In the rows, zero is written as 128.
First come named turns, each shown by rows before and after it. For each pair of rows after them, which turns, in which order, take the first row to the second? The first pair is done for you.
D:
[156 103 154 126 162 121 145 136 122 135 109 139 103  88 113 126  99 137
 122 186 153 102 105] -> [167  73 116 131 154 148 109  99 119 166 136 156 121 164  98 136 109 138
 109 134 157 128 144]
[134 156 143 129 130 110 149 130 129  90  87  99 142  71 157 110 133 142
 130 153 135 141 120] -> [170 126  97 129 139 118 112  83 124 104 103 110 155 148 126 119 122 145
 108 115 146 163 160]
[ 87 138 148 148 151 143 127 129 155  83 107 153 149  98 164 114 183 142
 130 121 103 145 142] -> [134 133 126 140 177 108 127  92 170  60  94 134 141 102 139 111 152 153
 113 139 116 140 145]
B:
[152 137 120 127 127 128 121 116 151 123 136 110 151 127 128 143 131 144
 145 111 126 162 171] -> [143 132 136 125 113 150 117 127 110 126 110 113 139 103 142 140 140 122
 153 131 159 159 133]
[160 125  86 130 120 112 108  74 167 141 141  93 127 137 105 107 113 136
 120 106 154 166 159] -> [152 120  94 132 110 143  98  83 119 142 114  93 130 119 128 111 129 123
 143 116 194 182 136]
[151 149 137 137 122 144 118 169 158 134 159 126 122 119 120 154 149 116
 152 150 128 157 146] -> [151 147 140 138 119 148 118 174 145 134 154 129 119 114 122 151 145 113
 157 153 133 154 135]
[160 134 159 186 116 153 169 150 148 151 108  91 149  93 127 159 167 132
 133 186 146 151 142] -> [163 143 157 188 123 140 181 152 165 152 113  94 137  94 112 159 154 137
 122 192 130 135 147]
L:
[ 73 141 119 105 136 146 105 118 130  93 117 123 155 105 165 146 151 139
 141  73 126 159 139] -> [ 61 131 134 112 127 161 113 135 104 108 106 136 141  89 162 147 161 121
 147  94 141 153 113]
[160 133 154 148 121 147 146 145 109 131 106  93 128  78 122 151 129 120
 137 194 177 133 110] -> [183 138 129 146 136 130 138 112 168 128 133  79 154 114 113 164 123 155
 137 153 161 161 165]
[115 111  87 121 130 127 128 129 123 140 148 124 124 145 120 119 118 139
 128 122 106 153 123] -> [108 112  91 119 134 117 135 131 115 129 138 128 118 137 128 107 113 133
 126 130 106 140 103]
[118 149 128 107 133 120 115 106 125  68 117 107 142 108 169 107 124 152
 147 109 144 142 144] -> [103 136 154 130 100 168 120 144  87 115 111 123 137  99 155 127 140 119
 150 140 173 139 112]
J:
[109 114 144 140 118 199 123 141 123 141 135 130 160 143 135 150 138 110
 127 120 133 161 127] -> [ 92 132 163 140 121 174 150 161 126 131 125 140 132 113 133 129 133 103
 118 144 113 120  95]
[102 117 121 120 100 143 158 150 150 140 132 151 128 124 142 113 146 152
 121 129 101 119 100] -> [112 114 110 119  98 147 146 133 158 139 138 146 139 142 145 118 143 160
 126 106 101 137 118]
[135 144 138 128 141 121 158 132 164 125 134 109 137  99 120 138 119 144
 133 149 124 133 139] -> [140 143 129 132 145 125 145 125 166 125 141 108 146 111 120 142 125 146
 138 140 125 136 148]

(2 to 4 turns a pair)
[ 82 137 141 128 122  87 117 131 141 122 131 158 117 134 147  89 128 141
 133  86  76 108 146] -> [101 157 163 136 133  87 138 145 146 102 104 123 119  71 159 106 126 140
 156 139 109 114 129]	B, L, L, D
[125 136 121 126 126 108 125 114 163 122 144 138 103 140 102 121 109 138
 101 115 106 110 139] -> [105 151 146 131 124 115 141 136 164 122 143 135  95 110 120 119 120 137
 115 123  97 104 122]	D, D
[159 135 106 119 155  95 122  95 155  99 135 120 130 145 106 128 106 157
 117 113 118 137 148] -> [147 122 127 120 133 137 106 109  78 100  93 118 124 114 132 122 127 124
 143 146 176 141 100]	B, B
[140 138 123 126 147  66 144 105 140  81 121 135  92 106 113  88  83 142
  98 162  92  93  98] -> [167 129 103 159 134 108 138 108 186 146 166 115 135 163  85 142  99 156
  94 133  90 144 171]	L, L
[147 110 111 117 143 125  99  87 131 142 120 131 136 164 117 125 115 130
 122 104 118 138 158] -> [129 100 141 129 125 143 113 125  89 166 106 147 117 143 109 122 120 102
 111 139 128 112 113]	L, B, L
[152  89  79 127 106 158  51  78  77 164 120 134 159 212 126 143 152  95
 113  83 203 168 155] -> [100 102 133 113  94 145  78 131  17 123  67 153 120 114 165 100 154  65
 128 142 204 109  58]	L, L, D
[129 138 143 156 120  75 123 114 140  90 129 101 136  59 140 152 125 156
 154 160 126 111 188] -> [131  87 107 165  87 127  75  95  77 140 147 150 139 142 117 156 141 128
 131 121 153 129 190]	L, D, L, D
[103 123 130 136 115 149 137 131 123 163 175 134 145 139 155 112 141 103
 148  81 119 134 134] -> [139 136 129 120 147 102 152 114 109 109 134 116 117  90 143  86 100 110
 135 133 136  99  94]	L, L, D
[102 170 146 160 142 147 160 202 193 112 138  95 154 127 145 168 148 151
 144 132 129 171 165] -> [142 149 134 150 143 170 133 171 128  93  88  84 150 111 147 168 142 138
 149 169 203 186 135]	D, D, B, D
[101 165 151 122 136 120 129 166 157  80 111  86 139  78 181 137 147 164
 174 103 138 160 151] -> [ 98 163 163 133 124 148 130 179 130  96 100  87 142  71 179 145 154 152
 172 117 155 164 136]	J, L
[121 100 148 113 147 115  97  78 157 120 122 129 137 155 143 129  97 159
 114 138 162 126 156] -> [124  95 154 126 148 116 109  95 172 145 133 131 126 163 118 141  91 149
 100 150 153 116 152]	L, B, L, L
[136 127 112 153 140  88 150 111 176  90 144  72 145 116 167  91 129 140
 114 153  90 111 153] -> [149 114  95 150 142  86 141 101 148  84 129  79 125 118 157  74 113 135
  98 167 107 101 135]	D, D, L, D
[156 146 123 100 153  79 128  91 120  34  71  76 119  55 171 106  96 158
 156 158 170 133 114] -> [116 108 113 144  90 192  91 123 111 165 146 117 181 161 164 170 169 132
 175  76 168 201 180]	L, D, L, D
[167 125 146 124 112 152 125 143  95 148  78 114 108 113  84 146 118 109
 125 179 179 134  96] -> [111 150 143  83 116 123 108 121 116  70  79 122 134  98 170 111 140 141
 174  97 143 147 130]	L, D, L, B
[113 129  75 117 155 130  73  91 155 111 140 157 155 186 128 114  84 105
 126  60 119 154 160] -> [ 47 163 134 121 133 146 109 159 171 113 150 158 159 121 172 113 119  97
 167  65  87 146 139]	D, L, L
[119 156 131 140 128 114 130 139 181 115 168 115 139 141 136 135 133 140
 134 105 105 150 156] -> [129 151 133 133 120 136 111 131 145  95 142 111 151 124 160 134 143 136
 158 112 154 170 146]	D, D, B
[169 117 114 170 114 163 140  79 101 144 142 118 117 139 109 125 142 138
 138 159 175 170 156] -> [151 121 128 155 115 150 144  80  71 117 115 125  93 108 124 104 129 125
 138 179 173 140 122]	L, L
[109 136 152 134 115 118 130 148  97 150 123 146 107 101 134 140 123 106
 131 153 106  87 101] -> [159 120 119 139 125 116 114 116 110 161 133 133 117 140  93 160 105 114
 104 153 125 102 130]	D, L
[140  82 132 142 143 122 132 153 101 182 139 132 126 148 106 131 120  75
 120 149 107  98 128] -> [123 112 139 119 165  71 144 143 147 126 137 118 129 118 137 106 121 108
 138 129  68  89 144]	L, D, L, D
[133 129 147 136 130 168 136 153  98 156 124 130 114 134 118 133 140  96
 129 157 156 135 109] -> [145 142 121 106 151 136 109 106 119  86 115 118 131 133 153 115 134 132
 149 123 162 155 145]	L, B, L
[121 127 123 125 125 111 119 150 161 144 151 138 156 162 133 148 162 155
 122 101 106 126 169] -> [105 117 148 133 106 138 127 186 113 167 132 154 135 135 135 147 171 129
 121 135 123 113 113]	L, L
[140 111 106 115 114 123 103  93  75 100  97 138 129 138 120 119 112 125
 134 129 170 120 111] -> [111 119 136 118 108 137 118 128  70  98  91 140 128 108 139 112 122 116
 151 137 162 112  94]	D, D
[ 98 119 148 142 104 165 140 157 120 169 142 138 126 140 122 132 147 116
 135 126 113 125 121] -> [101 119 142 125 105 163 125 135  89 130 110 135 122 120 149 111 147 115
 159 124 142 130 103]	B, L, B, B
[128 128 126 134 136 104 122 105 157 132 163 130 138 165 108 136 116 134
 118  93 100 114 155] -> [164 121 120 126 147  99 117  92 129 103 124 114 130 135 103 129  95 131
 108 137 145 108 133]	B, D, B, D
[175  85 114  94 151 104 118  95 107 108 118 146 140 173 143 111 116 123
  85 120 155 154 149] -> [149  81 114 102 129 137 114 117 110 142 134 161 154 186 154 126 143 117
 103  96 146 170 159]	L, D, L
[113 127 109 122 143 110 138 114 178 146 164 145 130 174  99 117 140 144
 120  80  73 126 162] -> [138 123 133 116 132 133 129 116  69  99  81 123 103  93 122 111 124 110
 137 176 174 119  78]	B, B, D
[123 147 156 160 148 132 151 168 183 186 159 136 158 121  66 156 115 136
 124 158  87 122 146] -> [186 124 116 146 157 150  98  97 133 148 126 113 180 139  78 163 113 147
 144 156 174 173 172]	B, B, D, D
[102 132  87 125 125  97 117 140 131 103 118 131 112 106 144  96 125 104
 139 144 146 126  92] -> [122 126  98 146 117 127 132 164 143 142 125 112 126 106 124 130 130 100
 134 171 161 138  97]	L, D
[119 128 181 114 122 121 155 139 127 112 104  86 118  86 180 110 139 157
 133 150 142 113 112] -> [110  95 148 116 104 156 113 113 112 151 143 119 143 173 173 127 157 154
 126  84 137 144 153]	D, D
[152 108  70 148 153 119 114  93 156 133 149 144 145 168 108 135 116 136
  91 115 106  94 149] -> [103 131 106 150 125 167 120 133 152 117 138 132 181 109 180 143 168 139
 159 100 115 126 152]	B, D, L
[106 150 158 138 115 137 163 177 146 142 137 128 132  92 149 133 145 128
 150 138 107 123 121] -> [112 122 143 150  97 169 139 166 112 177 142 146 132 133 124 143 153 112
 133 131 131 130 118]	D, L, D, D
[ 91 139 150 151  93 167 135 170 127 154 154 132 158 121 157 156 188 121
 178 111 132 162 147] -> [ 81 145 170 149 104 127 172 191 138 151 146 139 120  91 135 137 166 116
 148 140  93 110 111]	J, B
[166 120  71 135 137 116 104  79 137 148 138 149 146 190 113 135 108 132
 102  81 125 143 135] -> [ 99 134 115 124 112 143 105 117  78 120 104 165 146 124 185 110 151 115
 157  77 137 145  87]	B, L, D
[183 180 179 138 140 134 151 131 189  86  94  50 137  61 140 153 126 163
 139 183 148 161 157] -> [149 186 161 131 153  95 162 123 235  94 137  79 128 115 117 130 116 180
 113 129  62 132 187]	D, J, J, B
[ 97  95 132 118 117 159  87 110 112 138 167 116 167 164 153 139 169 143
 139  97 141 125 131] -> [104  92 149 121 115 164 104 130  74 140 138 114 141 129 144 131 151 120
 130 155 168 105  82]	L, D, D, L
[158 133 120 123 161 134 149 111 141 126 160  96 126 114  69  95 105 129
 142 147 137 134 138] -> [134 134 125 114 149 153 130 110 141 119 170 102 153 118 107  99 135 134
 174 107 136 157 162]	B, D, B, L
[143 138 139 125 161 129 159 162 192 136 167 112 126 139  83 141 120 124
 105 108  95  94 130] -> [133 110 146 136 127 191 139 171 130 173 164 131 132 152  89 159 151  99
 116 106 137 116 112]	L, J, L, L
[142 134 117 107 141 115 106  91 148 149 141 138 146 154 149 168 127 156
 123 108 164 150 179] -> [ 91 157 150  99 136 109 125 127 148 127 137 142 141 106 190 154 147 158
 147 111 139 136 155]	D, L
[109 144 117 134 136 104 100 144 162 138 140  84 154 193 157 149  94 122
  78 134  72 136 143] -> [108 154 138 128 140  91 115 155 168 122 121  71 141 153 166 143  89 124
  85 158  69 122 128]	D, D
[176 109 131 128 122 133 137 155  99 138  58 166  79 149 119 142  84 107
  84 156 179 101  70] -> [212 122 110 134 153 101 143 132 189 139  95 135 102 174  95 163  70 149
  72 130 147 118 144]	L, J, L
[101 104 130  88 141  77 121  96  74 131 139 149 123 157 130  68 109 118
 124  87 114  88  68] -> [ 96 111 139  89 148  75 124 101  74 127 132 152 123 140 137  67 109 114
 127  94 108  88  64]	D, D
[164 145 108 117 138 113 138 121 176 140 144 111 139 134 117 136 108 149
 120 123 118 136 164] -> [157 117  88 103 134 117 108 100 121 139 132 146 121 162 115 113  98 130
 107 107 130 123 141]	L, D
[133 126 106 139 127 103 124 139 148 149 149 148 121 144  93 145 102 121
 117 116 125 142 137] -> [136 123  93 125 130  98 107 117 133 124 145 154 125 144 107 138 102 126
 124 106 133 149 141]	L, J
[189 119 107 139 132 135 114 100 125 132 117 103 141 147 109 154 109 133
 113 144 172 155 154] -> [106 144 133 114 127 115 129 120 143  93 126 124 149 116 178 119 144 152
 155  85 114 145 157]	D, L, D
[117 105 132 120 102 148 114 125  56 142 113 160 117 129 124 107 123  96
 117 142 150 114  80] -> [104 117 140 123 120 109 149 143 107 158 141 168  99 133 100 106 110 107
  93 141  90  78  87]	B, D, D
[156 145 127 130 165  80 154 112 191 110 131 100 124 120 113 136 114 144
 126 142 106 121 162] -> [ 97 137 145 106 150  79 140 118 128  83 108 150  94 106 146  90 123 120
 134 124  95  85 106]	D, L
[127 124 120 118 149  81 131 112 157 120 149 146 115 149 120 110 108 133
 106 121  81  94 140] -> [ 96 112 138 137 123 129 131 147 135 167 160 161 127 165 120 132 140 114
 117 110  81 108 136]	D, L, L
[117 126 193 120 138 155 169 111  83 168 136 147  88 102  87 128 147  72
 105 165 136 107 108] -> [170 124 158 126 158 134 156  73 119 164 148 127  99 141  52 143 120  93
  86 161 149 129 147]	D, L, J
[100 136 140 105  93 146 127 129 149 138 158 132 139 133 148 129 156 133
 114  81  89 128 147] -> [111 140 154 100 106 130 135 132 116 103 113 119 119  77 160 112 142 123
 121 133 124 105  98]	D, J, L
[150 133 100 136 125 156 129 116 173 140 139  91 180 144 140 156 149 151
 149 108 159 184 188] -> [106 167 133 121 134 120 152 138 171  81 108  89 165  75 188 125 144 159
 169 129 138 151 146]	D, L
[ 80 121 137 123 101 152 114 137  88 142 130 176 131 149 152 112 148 117
 146  97 117 129 103] -> [ 75 147 140 121 122 116 144 143 145 136 150 169 122 142 141 110 134 138
 142  91  70 110 121]	D, B, D, D
[ 69 127 151 127 140 112 146 156 178 169 165 202 120 165 130 111 121 127
 128  69  35 115 132] -> [162 105 105 121 175  78 129  95 172 154 146 185 102 186  73 110  65 129
  80 114  80 107 137]	L, L, D, D
